Rows are one point carried round by a steady rotation, each followed by how many steps it has turned.
The counts run from 0 to 266.
[-16   8  -9 -54 -19  -3  -5 -17 -26   3  17 -11  24 -13   5 -19   7  27
 -12  14 -25   4 -10 -10  -6  35  15 -21   7  12  25  -7 -27  35   0   3
  22 -23 -30  12  -3 -17  10  -7  -1   7  -7   4  -4]  173
[-14  28  37 -14   5 -12 -26  -5 -25  16 -18   1  20  -8  15 -12  10  36
   1  -2  21 -35 -36   1   6  17  -9  -2  -2  17  12  -5 -14   6  14  13
  19 -22 -27   5   6  -7  -2  -8 -22  -4 -17  34  16]  128
[  6  25   8  -3  10  -8  -6  13  25 -15  11   9  14 -12  14  16  -1  15
  12  34  19 -16  -6 -14 -10  13   1  -6  46 -13 -15  31  15   8   0  37
  30 -27 -15  -2 -12  -8  -3   5 -19   7  25  29  12]  113
[-20 -26  -4 -17  -5 -17   2 -25  -1  25  24   5  -7  10  12   2 -17  40
  18  16   1  21  -6  17 -10  25 -13  -7  15   6  18 -31 -36  42 -12   1
 -17   5  19   5 -17 -11  10 -31   3   5  10  -3 -11]  215
[ 10  -1  -8 -43  13  19  26  -5   7  -4 -12  15   1  42 -17   6  13   6
  10   9 -34  33  15 -28 -13 -37   3  -7 -21  -2 -12  20  16  15  -6   4
  -3   1   8   7  -7   4  21  12  18 -12  15 -28  22]  74
[  9  21 -21 -28 -22 -32  19 -14  25  16  19   4  26 -19   7   4   3  22
  18  44 -41  26  -9 -18  -9  -3 -11  13  -1  -3 -16 -11  -4  -9 -14  29
  11 -14  -6   8 -15  -8  13 -15  10 -11  12  21   7]  262
[-11 -21 -19   3   7   2   7   2  -5 -30  -4 -11 -11 -17  21  -8   8   3
 -30   4   4  10  11  26  -8  24  22 -27  40  31  35 -19 -25  41  16  -8
  -6   7  -2 -26  13  12  13   6   6  -2  -4  -5  -9]  190
[ 27   8  12  32  19   6   4  -5  42 -31 -34  21 -22   8   7   0   6   7
 -14 -10   6  -6   7   8   7 -30  -6  16  14  10   1  11  19 -29  -1  19
  21  -9  24  -4  20  15  17  35  -4  16  -8  -4  16]  54
[  4  -3   6 -16  -2  20  24   2  14  -6  20  12   8   1  -4  23  -6   8
   6  34   4  56  42   0 -16   4  -5   8  36 -26   4   2  26  -2 -14 -19
 -12  -7   0  -5 -23   0   4  18  -5  -7  -6 -20 -16]  181
[  3  49  17 -19  13  24 -10 -26   4 -26  -8  -9  33  -9  -2  -2   1  -1
 -31  -8   8   7   4   7  24 -21  -9   2  -1   0  11 -11  37 -29   4 -14
  10 -33 -21 -15  -6   1  15  12 -34   5 -13   2  -2]  161
[-13  33  -7  -6 -11 -19  -5 -26  20  -2   3  -8   9 -24  29 -11   6  21
   4  10 -34 -20 -12   6  27   0  -6  34  -6  32  -7  10  -9 -10 -19  32
  24 -20  -6  15  -3   1   6  -2  -4  40  -4  -3   3]  219
[ 17  -9 -40  -8 -18 -38  11   8  18  -7 -14  13  -8  -5  17 -27   5  14
   6  24 -34  -5 -31  -9 -26  10   6 -20  17  32   4   3 -30  18   4  33
  11  -2  21   4  18  12  20   1  20   4   7  14  10]  65
[  3  -2  11  15  23  -4 -22 -39  18 -20  22  -2  -6   2  16   6   0  12
 -18 -20  13   3  16  39   0 -17 -26 -11   6  21  26 -21 -22   5  -7   2
 -18 -19  27 -25   4  15  11  17   1 -11  23  12  -9]  35
[ -6 -10  25  35  24   8  11   7  -5   1 -45   7 -29   4  16   3  12  19
  -7 -22   9   6   5  23  17  -6   6  30   2  18  20   3  -6   0   0 -13
  -6  27  -5   7  15  10   1   4   0  11 -47 -18  13]  210
[-11   7  16 -27 -25 -13   0  12  -9  20  -1  -8  17   2   0 -25   5  34
  25  15  -1  -6 -34  -9  15   4  -6  17 -13  14  -5   4   3 -17 -17 -19
   4  18  -6  17  -1  12   4 -18 -15  17 -62 -16   2]  152
[ 10  -1  -2 -29  -8   3  -9   0  21 -27  49  -1   9  10 -14  -6   1  21
  -1  18  12  10  -3  -3 -33  14  11 -43  29  -6   0  20   1  20 -13   7
  17 -25  10   4 -16   7  10  19 -17  26  13 -12 -24]  157
[  4   8 -17  -1   1  11   5  -2  30 -29  -5  21 -19   6  16   0   7   6
   8  12 -30  -1  39  -5   2  13  10   8  36   9   1  31   2   3  -9  15
  17 -25  19   8  15  10  15  42  18  39   6 -24   3]  222
[-16   2 -17  31  16 -26   1  -6  18 -24 -16 -12 -15 -25  31  -9   1  23
 -15   9   0 -10 -25  27  16   9  16   7  28  42  18  -8 -26  14   2  23
  17   5  -6 -10   7   0  16 -25 -17  28  -7  17   8]  21
[ -2   8  19   2   3  -1  33 -26 -13  33 -14  26   8  -7  23  13  18  28
 -19 -10 -10  49  17   7 -22 -18 -11  18   3 -13  21 -17  -7  20   3  -6
 -22   4 -19   3 -37 -18  -1  -1  20 -24  -8   1  -3]  15
[  7 -14  -2   2   3 -15  16  24   3   5   0  24   4  -4  29  -6   9  15
   8  15  25  14 -14  17 -42 -15 -17 -21  38   1   2  -4   2  21  26 -11
 -34  19  19  -9 -25  30   1  20  28 -26   0  13 -16]  123
[  6 -13  30  -7 -11 -19 -18   4 -16  14  15   0   6   8  17  -6   7  33
  10   2  41   1  -9  29 -27  16 -25 -25  21   3  20 -10 -22  17   1  -4
 -26  -3  15 -14   0  19  -5   8  10 -37  -3  24  -9]  125
[ -6  26   7 -10  12  16  -2 -34 -10 -10  -2  10   8 -14  33   9  15  -2
 -21  -5 -21  16  54  21  -3   2 -14   6  15   9  29 -17  -4   9   8  -5
 -17 -39  -5 -15   6   0   9  40  24 -12  11   0 -13]  206
[  6  13   1  15  23   0  19  23  11   0 -23  22  10  -1  27  -8  21  -4
   5   0  12   7 -20   4  -8 -49  -6   8  19  11 -19   8  34   2  31 -12
 -23  28   4  -9 -37  30  12  15  11 -10 -13  -9   7]  121
[  7   4 -11   1   6  16  33  12  27 -21   7  13   3 -10  -1  12  -9   4
   5  39   5  48  29  -8 -10   5   7   8  55 -24  -1   9  38  -8  -4 -18
   8  -6  -5  -1 -15  -8   9  13  -6  11 -10 -18 -12]  180
[-14  16   0 -17  15 -10  21   4 -26  30 -32  10  18  -3  20  -1   1  12
  12  27  -7  11 -28  -5   6 -12 -10  20   0   5   2 -21  14  16  31  -3
 -22  16 -23  -7 -14  -8   8 -34   3 -40  -9  27  31]  105
[  0  21  39  -6  11  -2   7 -28  -3   1   7 -13  14 -13   2  -3  27  31
 -34 -37   8  24  -4  20  -5 -41  -5   6 -34   2  14   6  -4  -2 -17 -14
  -5  15 -31  -2 -31   6  -2   1 -11  -4 -20 -10 -10]  185
[ -6  -5  33 -20  -4  15  13 -19   0   3  33 -11   7   7 -13  12  12  32
  -7  -8  10  47  39  17  -6 -20 -12  -3  -9 -22  12   0   9  -2 -35 -30
 -25   3  -9  -4 -20  -1  -4  12  -5 -19  -8 -25 -13]  183
[ 21  20  35  11   1  -7  -5 -23   7 -10 -21   3   2  -4  -2   1  19  25
 -34 -15   0  -1   2  15   3 -17 -21  12 -19   7  29 -22 -14 -33 -10  11
   8 -32   2 -18  29   1   6  18   2 -29  -6  23  14]  251
[ 15   5   6 -22 -11 -23   7  -6 -14   0 -16   9  10 -12   8  -3  13  16
 -19  11 -10   8   6  -3 -28  16 -11 -18  10  -4  32 -26 -23   9  16   9
  -2 -29  -8 -15  30   5   3  18  24 -52  -3  39  17]  82
[  5  17   4  19  21  -9  17 -14   2  -4 -15  -2   4 -26  24 -18  28  11
 -47 -28  -7  21 -23  17 -21 -40  21  -5   4  21  14  14 -12  28  14   4
   5  12 -30   3 -28   1   6   8  10   7 -10  -6 -14]  187
[ -6  -1  19 -11   5  -1  22 -27 -17  31  -7  21   0   1  18  11  20  36
 -23 -15 -19  38  15   8 -24  -9  -5   0  -5  -3  26 -13 -34  40   4   2
 -16   5 -17  10 -26 -13  -2   6  36 -22  -3  -5  -6]  16
[ -7  20  10   3  36  12  10   9   5  -4 -23   7   6   9  19  -8  20   2
  10  -6  12  -2 -13  10  10 -63  -8  19  -7  17 -17  13  38 -11  23 -14
 -24  25  -1  -5 -24  33  17   3   0  -4 -14 -13  15]  120
[ 10  22  18  12  23   6  14 -42   0  29 -27  39  -3   9   1  14  -7  21
 -10 -22  -3  37  -7   8  -1 -32 -25  28 -13 -15   6 -26  13  -9   6  -3
 -13  -4   8   9 -37 -19  13  -7   2  -5  -4  -1   1]  228
[ -1  -1  13 -16   1 -15  -1 -27 -11  30 -18  -3   0  16  -8  -7   6  38
  -3 -20  -7  11 -34  13  11 -29 -26   6 -41  18  12 -27 -20  -7   3  -3
 -13  15  10   2   2   0  19 -32   2 -17 -14   7  28]  61
[  4 -23  21 -15  10   0  -2 -24 -10  21  -8  14 -11  45 -17  12 -10  29
   5  -6  12  31   8   8  -9 -13 -28  -5 -15  -8  26 -39 -15  10   0 -15
 -25  -2  28  -5   5  -4  19  -9  10 -34   5  -5  22]  59
